Which row each row swaps with, under one turn or mirror:
The rows were stretched afterwards, more along some directions than others.
Q493: [  0   0 -12  14  -8  12   2  -1 -11 -20  -7 -18  -9   0  12  -1   4  10
  22  -8   9 -24  -5  -5 -15]
Q21: [ -3 -16   8   6  -1   4 -14  -2   0  -1 -25 -15  16   3  20   6  -1 -16
   1   6   4  -3   9  26   0]
Q33: [ -5  -4  14  23  -7  34  17   6  -2  -2  21 -15  33  15   8  -1 -10 -39
   2  -5  -1  -6 -15   0  39]
Q676: [ 17   4  -5  -2 -12 -14  10 -10 -10  -6  -6  15   0 -11  -8   4  -7  10
   4  -5   4   0  14 -14  -5]
Q877: [  7   6   0  17  -3  25   3  -1  -1  -9   5  -3  13 -10  -5  -6 -11   1
  -9  -3   1 -20   5 -18  -3]
Q344: [ -3 -10  -3   5   5 -28  -9 -20 -16 -14  17   8  -3  11  -5 -13   8  33
  19  -9  -1   6  -3 -11 -12]
Q324: [ -1  13  -3 -10   6  -2  -4  -3  12  -8   8   7 -34   7 -19   3  -6  -4
  -8  10 -11   9   4 -12   6]
Q11: [-12  -4  -7  -8 -15  -9   4   2   0  10  -3 -13  14 -14   7   8  -2 -16
   0  -4  -2   5  11  -2  -9]
Q618: [  0  -1  -1   0  -1 -10  14  -1  10  10  26 -18  32  -3   4  -1  -5 -27
 -12   0  -1  20  -3   1  14]
Q899: [-13 -11   4   4  -7 -10  -6  -8 -16  15  15  13  11   8  -3   2  11  12
   1  20  -6   7   6 -12   2]
Q19: [ -5  -5  -1  -7  15  12  -2  -4 -20  -8  -6  -4 -10   9  -5  13  15  23
   2   3  12 -29   2  -1 -13]
Q487: [  1 -11   7   8 -23 -10   4  -6   4  19 -16   9  15 -21  -8   0 -15 -36
 -13  30  -1  14  16   0   9]
Q529: [ -5  -2   7 -18   1 -19 -10 -18  -8  -6  -3   0  17  -8  -9  13  14  15
  -6  11  -1   6  14  13   4]
Q982: [  9   8 -17   5   4  10 -13   1   0   5 -17 -23   4 -21  17 -12   3   1
   5  -7   0 -13  11 -10  -7]
Q226: [ 27  -5  -4  18  -2   5  -4  -5  11  -6  -6  -3  -4  -5   1  -6 -23 -23
  -4  -1  -4   1   3   3  -6]
Q936: [ -2  13  -4   8  10  34   1  -3  -3 -27  -8  -2  -5  -3 -13   5  14  14
   2   8   2 -29  -1  -6   0]
Q942: [-13   1 -10   9  19  30   3  12  -2  -9  11 -41  14   8   9  -3   7 -32
   1 -14  -9 -14 -11  -2  10]
Q448: [ -6  -7  11   7   4  25 -12  14  -5   3 -11   6   5  12  -2   7   6 -11
  -7  30  -2 -16  -9  -2  10]
Q245: [-10  -7   1   5  -9  -8 -17   5   9   5   3  -4   7 -12   0 -17   6  -9
   1  12   1  15   7   5   0]
Q799: [ -8   0   1  -7  17  20   1  -2 -17  -7   5  -6 -14  17  -4  11  13  24
   1   3   8 -31  -6  -3 -12]
Q729: [ 28  -4   0  17  -2   5  -2  -2  15  -3  -8   7   0 -12  -4   1 -22 -21
  -5   8  -2   5  12   3  -3]
Q395: [  8  -3  -6  12  16  38  -6   1 -18  -5  -7   5   3  19  -5   5   2   7
  10   5   1 -19  -9   0 -16]
Q583: [  5   3  -1   1  -6  -4   6   5   7  -4  10  16 -22   3 -18   4   0  -7
 -17  20  -8   3   0 -19  -1]
Q427: [ -5  10 -15  -6  12   2 -24  -6  -9   0 -12  -6 -19 -19 -15  -4  29  21
   0  14   5 -20  12   2   7]
Q219: [ 24  10  -1   5   4  13   0   5  14  -1   3  -7 -14  -5  -4  -3 -13 -13
 -20   8 -12 -13  -6  14 -12]
Q525: [  4  17   5   0  15  18   7 -12   7  31 -20  -2   2 -22 -14  -2  -8 -11
 -11   0   4   1   3   4  -2]
Q142: [ -2  15  -5  -1  14  -2  -5 -11   3 -10   3  -9 -28  12  -8  -7  -2  -3
  -4  -1 -11   4  -4 -14  11]
Q361: [  2  11   9   9   4   7  18   3   9  23  -3  -3   9  -9   5   0 -11 -26
 -19  15  -9  -1 -17  15   0]
Q116: [ -1  13 -12  -8  26  20  -6 -11 -12 -13 -14 -15  -9  -7  -6   5  19  13
  14 -12   6 -14   9   9  10]
Q255: [ -2  -5  -1  16   4  14   9  -6  -8   3 -14   1  25  12  -8  -7   1 -23
   4  -4  -2  -5  -4 -19  28]
Q126: [  3  -5   4  22  -2 -11  22  -2  -6  -8   4  -1  29  -3  -4  14  -3 -19
 -11   1 -12  10   0 -10   8]
Q342: [ -3  -2   1  14   4  11  11  -4  -7  10 -12   1  25  16  -5  -5  -3 -19
   1   0  -5   0  -5 -20  27]
Q593: [  6   5 -13 -17  17 -23  -6 -19   6 -21   8  -8  -6 -10  -5   3   7  27
   2  -1   0  -1   8  -6  -7]
Q571: [ 10   1  -7   5  -5  -5  21   8  11   2  12   8  -8  -2 -12   6  -4 -25
 -21  18 -13   6   1 -25   4]
Q194: [ -6  -2  16  13  17  -5 -17 -11  -7 -27   0  12   4  19  -5  11   5  27
   8   6  -9  -7  -6  17 -20]
Q785: [ -3 -12   8   7   6  13 -19  -2   0 -10 -26 -27  16   7  22   5   4 -13
   1   1   2 -10   7  27   5]
Q863: [  0 -13  10  11  14  20 -21  -2  -6 -13 -28 -25  16  12  17   7   7 -10
   0   9   5 -17   6  29  10]
Q438: [ -6 -10  20  29  -2  12   9  -2 -13   2   1  10  24  25  -7  -9  -8  -5
   3   3   1  18  -5  -5  25]
Q619: [ 12  -1  -1   1  -3  33  -3  12  12  13 -15  17  11  -8 -15   1  -7 -10
  -3  19   0 -15  10   5   5]
Q58: [ -3  -2  16  17   6   0   8 -22   2   0 -15  10   8  -3 -12   4 -12   3
   2   5   6   6   0  20 -16]
Q107: [ 12  -4   3   4  -8  30   0   9  13  11 -12  28  10  -6 -18   1 -10 -12
  -3  20  -1 -13   6   7  -2]
Q369: [  3 -13  12  13  13  27 -19   2  -4 -12 -29 -20  18  14  16   3   7  -6
  -2  10   5 -23   4  26  12]
Q946: [ -2  -1  -2 -10  -1   2  11   8   9 -18  -3 -27   9 -11   9   8  10 -17
   0 -19   0  -5   8   7  24]
Q859: [  8  11 -16   8  -2  -9   8  -4   4  23  15 -11   1   1  19 -21 -18 -19
   5 -19  -9  12 -13  -1   1]
Q598: [ 32   8  -2  15   5   3   9  -2  12  -5  -6 -16  -1  -5   1  -1 -20 -25
 -22  -2 -15  -7  -9  10 -11]
Q728: [  3  -7  12  12  -4  -3   5 -20   5   2 -19  15   6  -5 -12   6 -15   1
   5   4   7   5   4  21 -21]
Q878: [-16 -18   8  14 -15  -6   0 -13  -4  -7  21   3  24  14   2  -4 -11 -16
  -2   6 -15  12   6 -22  26]
Q850: [  6   3  -1  10  -2   9   6   4  16   1  -3   6   3 -20  -6   6 -23 -20
  -1   7  -4   9  12  -1  -4]
Q334: [ -1  -4  -3  -8  -6  -2   8   5   6 -16 -14 -23  12 -11   5   9  12 -18
   2 -18   4  -6  10   3  22]
Q743: [ -7   3   0  -7  18  29   7   8 -13  -1  12  -5 -17  24  -3   8   8  13
  -4   9   6 -30 -11  -6  -6]
Q995: [-12   0   2  -4  19  39   6   8 -12   4  11  -2 -14  28  -6   2   7  10
  -2  12   7 -29 -11 -10   3]
Q712: [ 12   7  -9 -18   6 -20   4 -14  15   3 -21  -3  -2 -16   6   6   3   2
  -9  -8 -22   9  10   7  -8]
Q826: [  3  14  -9 -13   9  -9   9 -18   2   9   0 -17   2 -12   5  -7 -15  -1
  -4 -11  -1   2  -5  -7 -10]
Q770: [-15 -17  15  19 -22  15 -12   9 -18 -15  -1 -10  22   7   4  12  20  -6
  18   9  17  -8   8  14  25]
Q463: [  2  -3   4   4   0  26  -3  13  12   2  -9  10 -16  -8 -12 -10 -10   3
  -6  25  -1 -13   3  -4   5]
Q461: [ -1 -13   5   5  -2 -27 -17 -27 -19 -16 -25  -4  21  -8   5  14   4  24
  15 -11   5  -5  17  11 -15]

Q936 is swapped with Q33
Q142 is swapped with Q219
Q461 is swapped with Q11
Q618 is swapped with Q593
Q525 is swapped with Q712
Q743 is swapped with Q863
Q995 is swapped with Q369
Q571 is swapped with Q729

